In the rows, zero is written as 100.
The rows below come in pairs that one turn or mirror swaps. Which row does each named row swap with?
K_593: 159, 66, 89, 100, 117, 108, 84, 92, 120, 120, 96, 88, 118, 110, 86, 118, 92, 88, 109, 101, 125
K_311: 78, 103, 65, 131, 95, 141, 81, 77, 98, 130, 106, 70, 138, 89, 100, 89, 106, 112, 110, 108, 84
K_801: 89, 95, 90, 95, 74, 96, 106, 126, 94, 87, 111, 72, 102, 72, 101, 106, 117, 102, 144, 63, 87
K_58: 164, 80, 94, 83, 109, 131, 83, 80, 138, 104, 103, 87, 106, 118, 93, 104, 92, 84, 103, 91, 118
K_405: 100, 129, 89, 94, 104, 95, 120, 58, 98, 89, 78, 76, 67, 104, 134, 91, 80, 102, 105, 114, 104
K_410: 156, 78, 106, 86, 113, 124, 77, 71, 125, 103, 116, 99, 125, 115, 101, 100, 100, 76, 97, 89, 125
K_931: 99, 120, 87, 94, 96, 98, 107, 125, 103, 88, 121, 61, 90, 68, 117, 104, 114, 131, 130, 79, 86
K_259: 141, 82, 90, 76, 105, 116, 94, 88, 126, 103, 108, 102, 134, 102, 96, 97, 67, 74, 89, 96, 146
K_277: 76, 100, 81, 105, 99, 144, 89, 81, 102, 147, 101, 73, 149, 93, 104, 76, 106, 108, 133, 96, 100
K_420: 92, 122, 94, 93, 105, 84, 105, 57, 104, 89, 78, 92, 55, 114, 123, 98, 79, 103, 101, 116, 114
K_7: 145, 83, 111, 73, 116, 106, 71, 84, 119, 112, 85, 87, 122, 116, 71, 114, 81, 94, 105, 87, 146
K_749: 78, 81, 81, 117, 107, 152, 106, 71, 103, 131, 112, 66, 140, 95, 96, 100, 99, 116, 133, 91, 94
K_942: 151, 73, 111, 109, 98, 121, 68, 94, 128, 110, 116, 102, 103, 104, 98, 100, 95, 78, 102, 104, 117
K_488: 73, 106, 108, 75, 57, 101, 125, 95, 107, 77, 89, 103, 119, 67, 62, 94, 91, 128, 139, 96, 102
K_43: 91, 115, 117, 75, 57, 116, 128, 101, 105, 73, 84, 94, 132, 92, 78, 91, 87, 139, 138, 94, 114
K_533: 90, 110, 88, 98, 93, 90, 103, 125, 91, 84, 110, 80, 91, 66, 104, 115, 102, 109, 133, 77, 68
K_129: 69, 115, 70, 85, 82, 117, 100, 87, 100, 125, 133, 88, 144, 97, 46, 94, 111, 120, 84, 87, 110
K_324: 69, 108, 66, 92, 90, 117, 90, 92, 106, 134, 130, 94, 130, 99, 45, 85, 116, 106, 87, 89, 105
K_900: 72, 106, 67, 83, 84, 109, 98, 91, 92, 120, 139, 90, 127, 112, 53, 104, 108, 119, 72, 84, 101
K_620: 115, 99, 91, 107, 74, 103, 112, 126, 83, 97, 111, 80, 92, 63, 115, 101, 106, 118, 139, 80, 86
K_805: 96, 116, 110, 115, 99, 89, 103, 56, 113, 108, 90, 92, 66, 98, 130, 80, 82, 112, 93, 127, 105
K_321: 62, 114, 71, 86, 77, 103, 93, 88, 107, 128, 138, 87, 145, 105, 62, 90, 102, 112, 87, 94, 110
K_6: 85, 113, 113, 81, 69, 105, 129, 110, 103, 85, 81, 104, 131, 74, 64, 89, 91, 130, 136, 86, 98
K_955: 108, 124, 101, 82, 109, 96, 114, 41, 111, 98, 88, 86, 62, 116, 124, 86, 82, 117, 97, 113, 97
K_670: 57, 105, 81, 106, 96, 125, 84, 71, 98, 134, 108, 73, 150, 89, 103, 93, 111, 118, 125, 102, 91
K_366: 155, 69, 102, 80, 103, 108, 71, 67, 134, 106, 93, 99, 121, 113, 86, 97, 97, 78, 104, 98, 116
K_475: 81, 109, 81, 103, 79, 94, 105, 117, 99, 86, 110, 71, 105, 66, 102, 134, 119, 123, 121, 77, 90
K_773: 69, 115, 71, 86, 96, 110, 98, 98, 102, 127, 124, 96, 138, 100, 45, 86, 116, 118, 82, 87, 95
K_843: 155, 90, 83, 94, 109, 117, 74, 82, 119, 110, 111, 100, 125, 133, 94, 99, 88, 75, 101, 103, 129
K_299: 116, 128, 98, 100, 96, 80, 108, 54, 114, 80, 88, 89, 66, 100, 131, 97, 83, 123, 95, 111, 106
K_558: 80, 104, 115, 77, 58, 103, 123, 110, 96, 69, 103, 95, 125, 78, 67, 88, 82, 122, 142, 93, 102
K_167: 100, 121, 97, 92, 112, 91, 118, 63, 94, 80, 66, 99, 60, 115, 112, 91, 88, 109, 91, 114, 104
K_443: 161, 83, 86, 83, 114, 130, 76, 86, 108, 112, 109, 81, 125, 113, 100, 115, 94, 72, 108, 102, 115
K_113: 104, 117, 99, 81, 98, 68, 106, 44, 114, 90, 82, 96, 64, 106, 119, 81, 91, 106, 95, 109, 102
K_165: 152, 67, 104, 74, 105, 122, 67, 90, 117, 120, 98, 88, 116, 120, 98, 107, 90, 83, 102, 107, 128
K_91: 85, 119, 106, 78, 123, 81, 96, 56, 91, 92, 76, 84, 62, 116, 92, 88, 81, 113, 96, 101, 127
K_577: 162, 82, 93, 78, 112, 120, 79, 90, 114, 122, 92, 101, 127, 122, 95, 107, 98, 89, 88, 105, 131
K_445: 83, 115, 110, 84, 57, 105, 125, 104, 110, 83, 88, 93, 131, 69, 63, 102, 85, 132, 137, 83, 97
K_554: 95, 121, 98, 94, 116, 88, 107, 63, 97, 95, 75, 76, 63, 110, 120, 67, 95, 118, 102, 128, 107
K_831: 101, 125, 109, 92, 104, 86, 117, 44, 112, 82, 84, 93, 72, 101, 130, 88, 82, 107, 87, 102, 106
K_572: 67, 117, 82, 82, 82, 109, 101, 86, 102, 131, 133, 97, 147, 108, 58, 91, 113, 125, 79, 93, 109
K_989: 133, 80, 108, 81, 108, 115, 82, 96, 133, 117, 99, 106, 122, 124, 95, 103, 81, 59, 92, 96, 133
K_993: 85, 126, 119, 77, 114, 81, 105, 67, 104, 90, 89, 109, 74, 115, 124, 89, 71, 98, 93, 125, 102
K_455: 154, 64, 98, 92, 101, 137, 77, 69, 117, 113, 111, 93, 112, 122, 93, 87, 96, 85, 100, 97, 118
K_439: 84, 107, 117, 82, 60, 107, 132, 111, 105, 65, 94, 100, 122, 81, 64, 94, 92, 123, 129, 87, 100
K_130: 86, 113, 120, 81, 67, 97, 124, 108, 102, 85, 84, 103, 119, 63, 71, 92, 83, 136, 138, 92, 98
K_898: 71, 105, 70, 72, 77, 110, 84, 90, 110, 128, 132, 94, 139, 90, 47, 87, 121, 115, 88, 90, 108
K_267: 68, 115, 75, 77, 81, 117, 93, 90, 94, 128, 137, 92, 130, 102, 45, 83, 116, 120, 94, 86, 96
K_402: 105, 112, 108, 85, 98, 80, 118, 63, 94, 82, 78, 84, 68, 110, 123, 82, 65, 106, 88, 115, 100
K_923: 87, 113, 115, 74, 60, 109, 128, 105, 97, 68, 97, 95, 124, 72, 64, 96, 89, 135, 132, 85, 106
K_651: 70, 91, 87, 97, 90, 149, 98, 79, 85, 129, 108, 74, 142, 91, 98, 87, 130, 119, 133, 100, 106
K_128: 91, 124, 93, 76, 118, 90, 111, 60, 95, 66, 100, 102, 77, 101, 110, 78, 63, 99, 88, 121, 117

K_324 swaps with K_130
K_593 swaps with K_554
K_749 swaps with K_931
K_620 swaps with K_311
K_805 swaps with K_942
K_993 swaps with K_989
K_402 swaps with K_843
K_801 swaps with K_670
K_651 swaps with K_475

